131	135	125	99	104
102	122	147	157	145
128	136	132	101	131
⇒ 131

109	139	120	137	129	133
121	118	117	136	137	103
110	132	121	153	132	132
⇒ 109

118	121	132	117	120	157
136	131	124	121	131	132
112	128	134	131	129	138
⇒ 118

136	111	138	119	128	135	140
128	122	131	133	130	142	135
137	157	145	137	138	143	122
⇒ 136

153	137	119	105	114	131
131	144	145	135	120	115
130	143	148	135	121	112
⇒ 153

110	132	107	129
135	137	132	125
111	127	112	119
⇒ 110

136	134	150	143	109	137
158	111	124	145	125	142
104	123	128	117	115	113
⇒ 136

119	126	128	131	107	115
130	138	127	102	108	131
118	113	114	135	107	121
⇒ 119

109	110	139	138	157	126
106	107	120	142	145	142
104	129	134	129	127	115
⇒ 109

122	139	117	148	121	151
129	140	110	152	133	141
117	134	126	139	111	154
⇒ 122
---
[[151 145 134 138 115]
 [116 105 140 147 127]
 [144 142 112 118 108]] >> 147

[[124 131 138 144 144]
 [126 134 138 130 157]] >> 130

[[118 138 124 120 155 131]
 [115 148 115 115 157 135]] >> 157

[[120 105 104 129 113 135]
 [138 112 134 115 116 143]] >> 116

[[126 129 128 121 127 121]
 [129 127 123 131 130 130]
 [100 142 132 146 110 141]] >> 130

[[111 114 154 140]
 [155 125 149 132]] >> 149

[[119 107 139 128]
 [139 115 130 104]
 [149 128 146 124]] >> 130
---
Q:
[[131 143 129 140 151 112 140]
 [122 146 127 138 151 115 141]]
A: 122

Q:
[[116 111 130 112 125 126]
 [131 139 122 135 139 128]
 [123 119 123 106 132 116]]
A: 123

Q:
[[145 128 153 137 119 132]
 [123 128 120 124 125 130]
 [125 130 126 146 108 125]]
A: 125

Q: [124 100 141  98 105 132]
A: 124

Q: [138 154 145 102 142 145 112]
A: 138

Q: [ 98 132 106 138 127 145]
A: 98

Q: [128 120 106 111 119 138 105]
A: 128

Q:
[[135 122 124 121]
 [125  99 128 116]
 [128 134 128 131]]
A: 128
---
[[121 131 135 127 140 114]
 [131 126 129 129 136 117]
 [135 121 119 139 135 123]
 [129 151 127 126 123 128]
 [149 131 132 142 124 145]
 [135 115 118 133 122 126]] -> 127

[[137 130 120 138 124 135 123 126 119 131 123 127 119 125 115 134]
 [118 123 144 115 134 115 134 128 141 119 129 134 153 133 150 124]
 [133 130 123 137 123 137 126 130 120 128 126 124 119 123 114 132]
 [122 126 146 108 131 117 136 136 139 116 136 133 155 127 146 130]
 [133 125 123 134 121 130 124 129 123 127 126 127 120 130 121 129]
 [119 129 146 113 129 118 133 134 143 118 132 132 155 133 150 124]
 [131 132 129 132 127 125 125 130 120 128 122 119 127 126 121 129]
 [138 128 125 131 131 129 123 131 127 129 133 126 124 128 120 132]
 [132 126 120 132 131 129 128 125 122 135 127 135 114 132 123 136]] -> 125

[[132 118 125 118 121 139 136 133 124 137 137 126 117]
 [132 124 127 140 122 126 126 122 116 119 138 139 121]
 [137 136 138 143 121 125 124 126 125 119 137 139 131]
 [136 143 130 138 135 120 126 132 149 130 120 121 120]
 [118 137 136 128 138 118 130 136 131 125 120 133 124]
 [118 134 129 130 130 120 136 143 129 140 126 121 127]
 [132 124 124 119 138 127 154 137 134 135 137 122 125]
 [124 135 141 136 126 122 124 132 135 121 121 139 123]
 [126 126 122 129 138 124 137 132 148 134 121 123 118]
 [135 120 125 120 121 128 127 123 116 123 137 129 115]] -> 137

[[133 126 118 129 129 131 129 123 133 131 132 127 121 134 117]
 [116 127 135 139 128 125 127 122 118 123 118 138 131 132 130]
 [123 131 137 124 117 145 127 130 124 143 124 128 130 121 130]
 [135 128 119 137 101 132 124 133 136 131 137 137 126 147 124]
 [120 129 132 136 119 133 126 128 121 131 122 137 131 132 129]
 [129 128 120 134 132 108 128 133 129 110 130 132 130 134 132]
 [117 126 129 138 136 118 129 115 118 117 118 137 128 134 126]
 [119 129 140 119 145 130 131 126 119 130 117 121 132 107 133]
 [142 129 115 126 110 132 125 143 142 132 144 127 126 138 126]] -> 121

[[129 129 138 127 134 133 131 118 113 142 130 151]
 [113 127 127 149 126 117 129 138 134 125 126 138]
 [126 124 126 124 127 127 124 127 126 126 129 125]
 [134 142 138 109 154 152 139 105 128 135 122 151]
 [146 130 125 125 123 133 135 123 117 146 134 120]
 [127 140 140 133 133 129 129 143 155 105 124 126]
 [126 129 137 130 133 130 129 121 118 136 127 149]
 [127 131 131 130 129 128 129 131 133 124 127 129]
 [130 117 122 132 127 128 119 149 138 129 150 115]
 [115 126 126 147 125 118 128 137 132 126 127 135]
 [123 128 136 131 131 127 128 125 121 132 127 146]] -> 142
